500 stands for zero in the data rows.
Some points, one per row:
ndarray[462 378 533 642 457 731 600 385 507 383 542]
ndarray[402 378 399 538 403 502 469 396 516 431 389]
ndarray[543 541 530 399 403 450 428 565 542 702 490]
ndarray[490 486 471 578 759 555 576 457 380 381 539]
ndarray[499 451 501 645 665 615 618 447 411 381 562]
ndarray[418 378 414 549 413 496 488 416 522 434 403]
ndarray[442 663 406 427 454 450 389 603 433 429 413]
ndarray[535 587 503 399 425 450 413 574 501 613 477]
ndarray[513 465 480 464 420 450 455 527 571 522 433]
ndarray[560 413 637 677 476 576 707 470 547 455 647]
ndarray[517 614 472 399 454 450 392 562 467 569 456]
ndarray[509 378 586 512 403 484 532 450 663 575 534]
Here are 20 more points, each followed by its number:
ndarray[508 378 584 505 403 475 525 451 667 584 530] 0
ndarray[480 472 456 514 516 460 523 488 434 399 538] 1
ndarray[499 452 500 644 667 613 618 448 410 381 562] 2
ndarray[694 497 724 493 440 450 572 609 645 611 646] 3
ndarray[610 458 647 688 535 540 778 503 510 436 719] 4
ndarray[494 393 556 441 403 450 461 463 649 662 488] 5
ndarray[425 534 373 399 418 450 374 511 468 507 363] 6
ndarray[530 593 479 496 752 450 526 525 391 381 533] 7
ndarray[572 568 524 527 735 453 579 542 427 394 587] 8
ndarray[534 615 481 486 721 450 519 535 395 385 531] 9
ndarray[529 380 610 606 423 568 623 449 579 480 590] 10
ndarray[680 605 609 458 482 450 525 718 528 572 593] 11
ndarray[414 553 362 399 435 450 362 501 442 482 356] 12
ndarray[477 378 533 692 502 791 622 400 487 381 557] 13
ndarray[498 391 538 747 543 767 653 425 471 381 577] 14
ndarray[527 464 556 407 403 450 446 513 627 785 495] 15
ndarray[506 378 581 501 403 471 521 450 666 588 526] 16
ndarray[510 425 559 426 403 450 456 485 653 716 493] 17
ndarray[545 738 487 411 545 450 456 594 437 492 502] 18
ndarray[521 629 474 399 467 450 400 566 463 559 462] 19
Which of these numbered points is nearest to each point below, looking only along the 4 directions in which the first points spread most? Its number follows each.
ndarray[509 378 585 506 403 475 526 452 669 584 531] > 0
ndarray[410 437 376 578 553 509 493 424 408 381 398] > 1
ndarray[520 630 472 399 469 450 399 566 460 557 461] > 19
ndarray[525 378 605 606 421 572 620 446 576 479 586] > 10
ndarray[667 601 603 452 474 450 517 710 531 585 582] > 11
ndarray[636 465 675 656 527 519 773 517 521 451 741] > 4
ndarray[398 398 476 616 430 520 539 411 483 407 483] > 1
ndarray[604 722 536 438 524 450 495 678 475 518 545] > 18
ndarray[534 467 563 413 403 450 455 517 636 791 503] > 15
ndarray[683 503 702 483 434 450 555 616 642 633 626] > 3
